(in the rows, 128 means zero)
Named turns come first, each shown by rows before and after it. Which turns, in which order, take the first row of each pair that follows to the second? Write the first one first, as in the answered first pair.
turn k870:
[104 126  89 124 153 121 122 149  95  75 111 114 189 114 130]  ->  [118 163 110 146 165 133 153 138 103 168 156 126 172 156 154]
[145  88 126 129  90  80  97 140 159 108 140 160 125 124 140]  ->  [151 108 132 138  94  85 109 137 157 145 162 167 123 142 155]
[108 134 110 122 150  94 120 152 121 139 181 178 181 149 164]  ->  [139 149 161 112 153 151 129 111 149 195 152 154  92 146 164]
turn k538:
[111 144 126 129 123 152 156 145 100 133 133 129 140 120  68]  ->  [119 143 117 135 136 162 138 144 106 110 113  92 143 112  84]
[147 122 128 117 131 129 120 122 143 112 114 122 115 133 144]  ->  [146 123 134 120 126 124 123 119 147 125 126 131 113 138 148]
[110 130 102 144 101 125 146 143 129  97 128 134 155 112 102]  ->  [122 131 100 147 110 129 136 143 135  88 121 116 158 113 119]
[161 125 156 168  38 105 128  89 171 151 147 159  98 163 158]  ->  [135 127 160 147  23 109 149  98 147 153 144 180 106 151  98]
turn k14:
[136 141 110 138 139 129 116 122 136 111  97  90 115 121 102]  ->  [130 143 119 127 147 138 111 117 134 112  96  91 113 117 102]
[138 124 129 130  90 122 122 141 114  94 119 130 142 112 109]  ->  [129 136 126 139 100 139 140 145 104 113 122 123 146 115 101]
[136 123 127  99 129 101 129 112 133 140 115 142 114 107 110]  ->  [144 117 115 121 113  87 131 120 135 130 118 140 123 109 115]
turn k534:
[127  88 132 122 119  90  99 125 145  82 134 166 121 117 149]  ->  [119  90 134 116 116  86 104 125 140  84 135 174 122 113 138]
[105 117 133 122 121 122 119 126 128 102 112 128 137 107 111]  ->  [114 121 129 123 131 123 115 124 129  96 107 116 138 107 123]
[131 156 171 111 142 174 144 104 133 188 124 117  86 121 107]  ->  [131 159 170 108 149 176 141 103 131 185 124 107  85 122 115]
Pairs:
(2 to 4 turns a pair)
[129 130 133 111 163 143 107 127 123  81 105  99 126 101 148]  ->  [123 126 125 114 162 131 108 133 119  77 110 104 140  99 152] : k870, k870, k870, k870
[108 146  69 153 143 144 139 131 134  95 102  64 176 109 147]  ->  [ 99 141 108  79 173 155 114 107 143  87  90  96 143  88 162] : k14, k14
[ 98 150  83 152 147 134 152 150  86 125 138 110 192 120 101]  ->  [114 170 115 153 153 169 164 131  96 181 131  94 147 129 101] : k870, k538
[180 108  97 145 157 133  82 125 152 124  58  71 111 131 162]  ->  [171 124 113 123 177 159  90 118 142 141  52  74 103 127 153] : k14, k14, k14
[133 146  90 166 158 146 127 148 118 105 101  86 163 150 161]  ->  [127 145 120 111 180 164 108 124 117  96  80  94 136 128 159] : k870, k14, k870
[150 125 122 100 161 111  94 134 162  94 119 105 142 126 181]  ->  [137 125 169  70 125 118 124 118 158 151 127 169  96 123 119] : k538, k538, k870, k538
[ 83 125  86 128 118  99 135 156  81 133 151 146 175 122  60]  ->  [ 92 148 106 127 131 150 154 140  78 178 131 110 133 123  48] : k870, k538
[147 112 124 161  91  81 113 141 157 111 140 145 126 133 159]  ->  [158 114 147 151  88 110 111 127 165 121 117 132  83 124 153] : k870, k870
[102 135 140 147 139 155 153 132 110 157 135 110 145 128 109]  ->  [102 130 145 131 148 124 140 132 114 153 162 144 158 134 140] : k870, k14, k870, k870
[112 152 115 119 148 188 171 126  97 157 125 116 132 127 106]  ->  [133 139 100 128 159 180 138 123 116 111 107  77 140 126 155] : k538, k870, k538
[114 142  72 157 118 116 124 113 128  72  93  90 134 133 131]  ->  [136 174  99 170 127 143 140  97 140 151 113  89  95 160 151] : k870, k870
[ 95 159 163  69 153 138 125  89 116 178 135 171  86 130 107]  ->  [ 87 133 108  73 169 136  94 114 106  70  94 112 143  97 114] : k538, k870, k538
[137 120 162 116 104 122 137 122 134 151 135 171  94 135 104]  ->  [125 113 139 106 117 148 129 124 125 101  90 127 104 111  81] : k538, k538
[143 123 153  70 163 158  84  81 163 132  94 143 103 111 184]  ->  [174 110 125 152 113 111  92  99 184 146 129 139 124 150 211] : k14, k870, k870
[132 137 134 112 177 181 129  89 150 158 145 102  96 147 197]  ->  [ 77 136 127  78 165 202 163 102 107 135 119 118 109 110  92] : k538, k538, k538, k538
[163 109 144 114 105 100 101 123 166 112 114 153  81 124 152]  ->  [164 118 148 125 110  99 113 122 162 141 134 158  81 140 164] : k870, k870, k870
[ 93 127 177  98  95 129 131 146 102  80  91 114 131 126  94]  ->  [116 132 193 113  85 142 138 133 119 118  93 100  92 136 101] : k14, k870, k870, k870
[163 136  81 202 141 113 129 146 142 132 159  73 153 164 199]  ->  [ 96 176 118 140 164 164 189 143  87 195 158 120 138 148  84] : k14, k538, k538, k538
[118  87 143  78 127  67 117 112 135 116 137 139 140  95 106]  ->  [102 103 137  87 134  72 134 118 117 141 154 144 159 102  89] : k870, k538
[ 97 124 137 114 148 177 151 100 128  70 105  96 130 127 104]  ->  [126 130 168 109 148 185 152  79 150 112 114 107  90 136 130] : k14, k870, k870, k870
[159 108 145 131  91  87 129 123 140 148 140 150 131 144 136]  ->  [140  97 137 109  85 101 127 131 127 106 108 138 135 117  95] : k870, k538, k870, k538
[104 137 109  97 157 142 122 135 131 103 107 103 137 112 122]  ->  [126 130 106 118 152 124 109 133 150 103 118  93 135 124 161] : k538, k14
[134 138 131 124 150 118 111 136 135 135 143 134 135 138 167]  ->  [153 131 132 141 131 124 112 128 146 135 132 120 115 132 165] : k14, k870, k14
[144 137 138 124 126 113  93 130 154 107 107 135 100 116 124]  ->  [138 168 142 129 148 133 124 128 137 165 129 133 102 130 122] : k870, k14, k870, k14
[ 84 136 119  81 177 130 129 123 104 146 163 166 189 147 176]  ->  [ 87 143 128  83 181 140 131 116 105 164 165 169 176 154 181] : k870, k870, k870, k870
[135  78 179  91  80  70 100 115 157 115 138 208  97 123 122]  ->  [ 91 126 109 153 112  78 156 163  92 147 180 179 198 152  92] : k538, k538, k870, k14
[145  81 107 162 118 125  94 130 177  84 134  84 130 144 177]  ->  [128  89 140 156  86  93 129 131 165 150 189 172 124 166 144] : k538, k538
[163 103 128 141  88 131  89 117 165 110 116  99  59 137 137]  ->  [154 114  91 164 108 142  93 132 146  90 112  62  98 142 139] : k14, k14, k870, k538
[109 133 145 100 169 167 128 126 104 154 112 105 116 122 148]  ->  [127 113 146 101 161 150 107 120 125 121 107 104 113 118 173] : k538, k538, k870, k538
[113  84 117 159 109 129 167 165 125 134 145 137 153 163 104]  ->  [112  71 118 145 104 133 156 162 130 100 116 128 142 138  86] : k870, k870, k870
[114 128 153 101 127 146 124 119 130 116  93  94  92 110 124]  ->  [106 139 118 137 133  98 129 143 118 130 161 120 156 147 170] : k538, k870, k870
[150  95 149 140  79 109 123 111 137 121 119 145 108 124 108]  ->  [134  95 130 148  81  93 132 125 122 113 138 155 141 136 107] : k538, k870
[122 128  89 104 158 135 113 171 112 131 128 109 164 142 153]  ->  [129 143 110  94 165 148 117 156 119 165 133 113 139 146 159] : k14, k870
[ 96 117  91 166 108  99 157 154 100  54 127 116 211 101  78]  ->  [ 89 153 128 116 145 179 174 123  88  98  89  88 154  81  47] : k14, k870, k870, k870
[114 144 123 120 176 152 137 135 116 150 123 100 153 134 145]  ->  [114 133 121 113 173 146 130 136 115 118 105  96 155 121 134] : k870, k870
